128 stands for zero in the data rows.
Some points, each followed by its number:
[155 196 162 156 123 144 128 121 109 163  90 121 122  95 123  92 175 144
 119 191 153  85 118 179] 0
[104 167 184 149 136 143 151 125 117 126 107 109 111  90 151 132 141 185
 147 172 132  88 126 151] 1
[141 143 165 107 144 142 109 121  97 142  92 125 108  76 120 115 160 143
 177 179 149  57 142 158] 2
[118 129 175 133 117 173 144 115  84 120 131 135  99 101 102  80 114 123
 153 166 150  92 132 171] 3
[131 130 157 131  91 168 101  91 105 145 138 109 121  95 115 118 125 113
 155 142 143 101 129 113] 4
[ 92 142 154 125 148 200  96 102 108 103 152 131 136 102 146 106 129 101
 153 146 144 122 150 133] 5
[110 117 153 130 132 187 104 120  80 114 140 125 113 126 105 120 132 137
 124 224 120 142 156 130] 6
[ 86 133 152 111 123 171 109 122 112 109 145 129 157 155 128  69 107 155
 159 157 133 156 157 122] 7
[ 89 122 117 120 163 178 107 116 113 122 136 108 170 197 130 108 126 164
 118 157 113 152 125 134] 8
[104 127 110 122 135 132 106 130 139 130 137  99 145 202 119  91  99 142
  77 141  66 198  99 123] 9
[124 158  79 103  86  92 117 146 143 155 136 129 133 213 125 111 105 162
  84 119  92 195  79  66] 10
[118 162 110  68  81  93 149 116 135 166 135 108 125 201 118 126 124 168
  69  74  46 210  81 114] 11
[122 180  90 103 123  68 191 152 139 159 131 138 135 217  94 108  89 125
  95  72  63 180  86 107] 12
[147 214  97  97 124  68 143 156 135 148 147 133 126 157 127 123 100 112
 103  43  32 120 137 130] 13
[111 181 101 115 152  71 125 130 129 137 145 111 144 137  91 122 114 112
 114  62  52  33 116 151] 14
[ 83 177 130 138 183 103 105 136 125 160 108 119 177 131 108  83 115 101
 143  54  89  57 146 163] 15
[ 87 174 103 116 168 129  91 155 150 119 120 103 163 132  99  70 119 117
 133  76 101  68 212 184] 16
[ 88 124 118 111 177 122  98 154 189 139 112 113 156 113 112  79 156 115
  98  92  83  98 175 192] 17
[ 90 105  83 106 138  91  51 145 181 141  83  90 138 113 113  79 128 142
 129  87  99 107 182 133] 18
[184 182 146 160 161 119 119 126 121 125 110 128 126 139 101 111 151 182
 143 134 178 107  72 142] 19
Which three points above are nearest to each new point, looking only along the 3 directions in which the numbered points spread most? Their numbers follow each, nearest first.
[163  63 132  56  68 156 108 115 192 120 154  89 118 255  95 175  64  89
 129 100  94 193 155 131] 9 10 8
[167 161 144 152 144 182 127 118 102 125 139 137 119  84 138  94 172 128
 142 165 149  95 108 181] 1 0 3
[138 211  77 102 128 102 148 116 113 107 167  92 103 107 125 150 117 112
 115  81 103  42  83 144] 14 19 13
[148 113 174 100 117 146 125 127  78 134 138 149 116  93 136 157 131 145
 161 170 209 123 154 130] 3 4 1
[140 170 157 162 151 133 157 128 141 143 103 105 124 108 132 128 144 145
 134 162 156 109  88 153] 19 1 0
[140  95 138 190  83 114 158 123 201 100 119 120 118 109 148 148 139 127
 127 165 208 108 119 125] 4 1 3
[ 82 117 171 134 111 178 123  95 116 107 135 137 126  87 137 107 112 134
 146 194 172 144 150 111] 6 5 4
[143 188  58 105 108  89 185  92 106  81 179 113  97 126 143 152 137 177
 133 100  95  96  65  85] 19 12 13
[155 120 131 132 137 142 111 133 121 150 128 151  70 102 105 103 165 178
 120 141 186  90 118 159] 1 0 4
[ 98 126  87 103 183  35 117 142 209 151  70 130 121 154 166 140 131  77
  93  61  64 171 153  71] 13 12 14
[170 117 138 145 147 135 136 134 128 108 117 137 109  70 127 135 149 109
 117 134 168 102 125 161] 1 0 4
[105 103 130 166 111 163 136 140 205 116  82 141 134 157 133 181 117  56
 129  97 114 139 124 157] 8 7 18
[144 156  82 123 108 140 173 132 126 131 140  98 156 169 140  77 125 170
 112 138 116 174 118  83] 9 10 8
[ 96 108 140 101 137 211 142 131  90 104 139 150 147 126 133 115 122 137
 139 163 115 160 141 127] 7 6 8
[169  74 125 165  95 114 151 135 160 147 106 125 119 123 135 197 141 113
 157 118 165 119 115 112] 19 4 1
[141  85 117 113 102 119 149  98 138 144 134 133 103  87 152 146 124 164
 126 141 185 159 160 140] 4 6 3
[101 152 102 161 126 163  48 170 120 117  64  99 200 164 110  78 164 138
 152 109 122  62 166 144] 17 18 16
[102 121 114 200 156   0 217 164 100  94 119 191  95 128 177 143 181 147
 143  54 116 130 111  61] 13 19 14
[129 144  85 144 118 124 122 149  70 109 109 100 127 105 148 157 112  97
 110  62 126  60 143 122] 15 14 17
[130  96 159 113 117 195 126 132  67 120 183 112 134 110 144 140 137 145
 117 200 164 162 150 119] 6 7 5
[187  91 129 163  55 126 144 103 145 141 180 183  86  99 119 160 135 166
 104 156 206 143 128 117] 19 4 1
[130  94 115 162 111 140 122 138 168  55 116 120 154 128 142 196 140  76
 164 147 147 168 124 147] 7 8 4
[146  90 115 179 120 143 112 159 157  86 127 142 178 111 157 166 124  58
 164 107 121 129 119 140] 4 5 7
[116  84 118 184 132 123 128 122 180 106 101 105 131 120 174 199 130  86
 165 136 153 158 138 152] 4 5 7
[121 136 143 157 184   1 187 159 170 137 121 151 127  86 156 115 163 113
 112  44  86 137  97  56] 13 14 12
[ 78 105 114 113 134  21  86 128 212 144  77 125 145 156 169 134 113  76
 121  67  60 145 136  33] 13 18 12
[205 101 135 127 114 107 149 123 113 128 122 134 113  89 146 136 143 130
 116 144 156 125 116 112] 19 1 4
[181 121  95 124  91 108 148 117 123 125 121 170 112 102 144 107 146 137
 126 155 148 119 117 158] 19 1 4
[123 156  78  98 140 133 113 144  63 105 136  68 163  79 121 119 129  87
 152  93 141  58 154 182] 15 16 17
[137 178 100 117  88  91 156 121 154 112 148  82 115 152 129 142 111 120
 101  91  83  59  73  98] 13 14 12
[162 171  95 137 128 137 145 131 137 115 127 136 146  81 124  89 169 154
 135 172 153  92 109 149] 1 0 19
[151 162  97 149 135 158 154 156 131 107 154 116 144 103 106 150 138  85
 142  77 128  31 107 176] 15 14 19
[163 147 144 119  96 115 149 104 134 142 116 131  70 115 127 156 146 155
 119 148 152 122 123 152] 19 1 0
[172 144 123 132 110 125 100 145 134 137 131 157 113 108 126 125 147 158
 116 162 175 152 124 135] 4 19 1
[153  44 133 106 127 170 139 154 112  99 190 144 127 165  56 153  86 130
 120 133 129 227 159 124] 8 9 7
[132 106 127 167 164 113  88 143 139 140  93 149 179 183  85 152 125 144
  91  48  96 116 133 155] 18 14 17
[142  69 151 126  97 156 175 130  59 114 159 102 108 131 156 136 122 136
 145 160 194 189 156 116] 6 7 4
[ 37 150 140 145 189  20 155 115 163 152 141 174 115 128 179 127 147 119
 119  48  26 147 134  48] 13 14 12
[141 125 134 136 136 111 126 133 114 118 111 116 116 120 127 100 167 163
 119 183 132  86 121  98] 4 1 3
[153  93 144  92  92 198 140 143  62 100 156 111 139 168  96 144  97 128
  81 161 140 210 152 104] 8 7 6
[138 135  99 127 144 143 113 123 134 135 110 174 122 111 127  94 175 152
 118 148 162 109 102 139] 4 1 3
[152 119 194 116 135 141 139 164  85 123 145 111 131  82 150  95 164 129
 135 169 184 104 153 123] 3 1 4
